In the rows, 128 means zero.
T: rows in 4 groups, each row roughly a mix of its group's directions:
T (132 x 10):
[[ 76 141 115 133 178 164 126 103 150 168]
 [159 114 148 141  69 122 126  84 179 129]
 [125  92 107 130 148 134 183  94 185 132]
 [123 174 142 153 124 121  81 188 101 116]
 [133 125 127  55 109 141 110 130 156  76]
 [151  80 169  82 153 126 110 154 164 135]
 [161 113 135 102 127 144 119 100 205 104]
 [114  69  69 112 122 118 132 114 119 170]
 [140  94 155  96 112  72 143 178 116 107]
 [ 72 131 183 161 133 127 112  99 163 138]
 [164 108 132 130 125 130 110  46  98 132]
 [ 92 151 133 183 141  92 118 168 109 163]
 [ 96  86 175 117 138 161 131 110  99  81]
 [139  74 151  66 129 150 131  93 109 115]
 [149  86 123 108 166 130 153  60 123 111]
 [175 137 135 194 139 107 137  84 144 116]
 [ 83 104 173 143 139 175 139 119 148 171]
 [124 127 150  38 129 112 106 121 115 122]
 [158  78 160  71 149 143 113 154 149 132]
 [161  92 187 106 146 100  97 157 123 109]
 [121 127  45 146 123 125 162  95 121 135]
 [132 121 105 124 105 142 178  88  64 115]
 [167  81 117 142 162 117 171 145 153  88]
 [129 161 101 200  93 134 118 105 105 144]
 [118  89 129 121  96 162 154  85 114 184]
 [149 136 121  42 134 138 111 151 103 118]
 [141 169 159  67 144 133 156 130 167 104]
 [165 102 153 114 100  91 114 125 194 137]
 [192 150 105 143 134  66 127 134 131 150]
 [140 122 108 160 151 109 167 103 188  90]
 [111 183 127 138  96 128  77 150  87 148]
 [ 92 145  71  80 112 148 134 163 121 152]
 [145 157 114 111  98 139 173 152  94  71]
 [ 70 113 186 122 120 127  88 119 121 158]
 [122 122 155 162 144 125 149  64 173  98]
 [ 74 107 162 110 120 187 131 126 120  93]
 [125  92  80 182 140 125  90 114  91 126]
 [120  95 122 162 124  65  94 139 157 163]
 [128 134  93 127 117 153 102  81 178 175]
 [162 115 156  74 128 148 143 150 157  76]
 [147 166 162  97 136 150 177 143 143  81]
 [149 149 169  69 133 120 162 160 156 150]
 [128 113 142 140 168 130 142  48 145 102]
 [ 89 136  94  98  83 119 145 182 120 154]
 [ 81 166 134 126 103 145 106  77 128 172]
 [154 151 121 149 143  59 149 160 162 108]
 [112 162  76 114  79 141 156 163 154 137]
 [113 167 140 174 118  82 103 181 126 127]
 [132 184 110 134  80 137 182 135 103 111]
 [ 61 178 129 145 142 122 112 165 143 145]
 [ 84 131 111 144  96 159 146  70 109 163]
 [147  95 170 103 117  79 112 135  74 135]
 [172 150 140  66 163 132  96 142 101 121]
 [142 127 164 187  71 120 142 104 143 109]
 [127 192 133 152 135 142 112 147 191 116]
 [101 130 158 107 124 183 134 114  93 184]
 [172 109 131 135 143 106 131 193 119  80]
 [144 151 118 205 138 114 130 158 145  91]
 [135  89 113 114 125 163 114  81 180 164]
 [ 55 138 175 109 140 127 114 142  95 136]
 [ 95 150 159  66 129 124 100 175 141 138]
 [166 120 194 121 146 108  93 159 145 103]
 [ 71 134 159 130  87 141 113  95 140 174]
 [161  85  72 121 131  99 158 140  87 127]
 [133 198 157 155 107 151 147 113 122  89]
 [114  78 144 160 168 170 165 128 151 150]
 [ 95 164 113 153  89 141 120  74 129 170]
 [172  99 114 124 118 153 142 155 112  59]
 [108 182  70 142 111 166 155 144 136 131]
 [140 167  78 152 166 115 102  92  98 107]
 [129 163  93 120 158  81 109 100 170  93]
 [166 100 186 152 112 111 109  80 147 121]
 [ 94 138 114 169 193 166 120 141 130 154]
 [167 101 109  78 123  78 132 125  83 125]
 [ 94 103 138 147 125 100 147 180 188 127]
 [160 159  76 155 137  84 131 139 148 170]
 [132  96 121  99  61 141 110 124 155  83]
 [142  80 144  82 181 124 152 133 151  99]
 [122 159 136 108 103 172 164  80 101  91]
 [ 98 131 115 169 124  76 106 119 135 188]
 [163  98 160  86 140 101 132 176 162 150]
 [ 80 130 171 125 114 191 124 124  99 105]
 [ 84  80 118 128 107 121 127  98  86 175]
 [188 130  82 120 134  76 125 106 138 152]
 [101 135 143  96 115 123 138  50 164 134]
 [134  82 186  90 159 147 110 142 158 136]
 [147  67 158 113  91 127 115 159 162  99]
 [146  69 166  79 136 141 103 148 155 138]
 [158 152 156  98 160 159 121 136 184  93]
 [142 185 153 130 127 151 111 135 187  94]
 [ 92 124 186 117  91 134 142 111 182 140]
 [131 131 158 116  98 125 153 109  56  88]
 [109 123 102 106 115 190 107  87  84 139]
 [152 151  79 162 183  97 148 133 105 126]
 [151 136 105  76 172 160  94 104 160 133]
 [ 90 142 126 107 146 155  90  63 149 107]
 [ 87 139  69 146 173 157 157 134 120 113]
 [121  98  71  82 122 101 135 119  84 151]
 [ 96 166 126 148 124  82 106 192 122 119]
 [147 156 113 156 126  63 149 151 162  95]
 [ 75 124 148 190 133 146 107  88 125 117]
 [149 100  94 136 205 144 132 138  97 120]
 [133 176 164 162  97 151 104 137 171 157]
 [ 85 126 170 124 131 194 119  88 119 125]
 [ 79  83 142 134 133 116 118 117  89 183]
 [167  86  95 119 134  80 140 100 172 122]
 [159 189 127 152  94 148 155 130  93  97]
 [133 134 122  44 135  97 120  97 135 107]
 [ 58 106 115  96 113 119 130 127  77 144]
 [ 65 122 156 137 148 129  94 135 145 181]
 [113 181 121 101 107 158 116 125 182  91]
 [156 136 124 171 121 101 101  91 160 184]
 [113  73 163  97 124 136  80 117 169 136]
 [164 137 116  99  76  83 130  88 122  96]
 [108  90 171  90 137 155  92 101 162 151]
 [ 74 119 161 139 136 124  89  90 156 169]
 [153  97 152 121 196 131 162 138  87 134]
 [ 74 133 104 152 137 156 140  96 133 187]
 [ 82 152 181  88 116 135  99  94 139 143]
 [111 161 154 140  78 121 173 150 117 176]
 [101 189 102 127  71 114 149 104 129 139]
 [ 68 124  93 115 112 142 154 153  73 131]
 [108 129  68 127  69 131 170 130 149 129]
 [193  90 103 121 178 128 156 136 132 128]
 [ 98 183 104 163 116 151 148  90  96 109]
 [174 109 142 167  83 119  96  98 163 142]
 [180  73 112 152 147 122 170 125 127  96]
 [126  79 145 165 131 153 177  90 161 139]
 [114 118  67  81  86 110 113 144 144 104]
 [155 143 132 172  57 101 136 107 130 106]
 [164  90 113  94 128  81 101 155 171 122]
 [184 123 185 148 156 101 103 104 126 115]]

one row of each group, then the others: which group is each in?
[133  85 132  63 123 140 139  85 102 154] : <14>
[135  86 153 164 107  63 132 132 158 147] : <75>
[ 69 129 117 147 133 141 156 103  80 170] : <57>
[169 134 108 115 122 161 160 146 103  62] : <86>

[ 98  87 106  85  80  96  92 138 120 126] : <57>
[126 132 153  43 138 103 108 144 132 105] : <14>
[122 171  83 177  98 119 157 123  89 120] : <86>
[161 106  94 148  74  83  96 140 149 128] : <57>
[ 82 157  69 133 142 158 151 118 151 158] : <57>
[145 140 154  78 135  84 114 121 144  68] : <14>
[ 95 121 112 116 166 167 135 146 192 104] : <75>
[112  84 134 137 110 140 143  73  81 167] : <57>
[165 109 166 177 166  98 114  92 145 121] : <75>
[157 139 130  72 122  81 135 155 176 142] : <86>
[ 92 128 119 171 120 168 142 108 193 122] : <75>
[ 80 176 132 184 111 114 139  95 136 116] : <86>
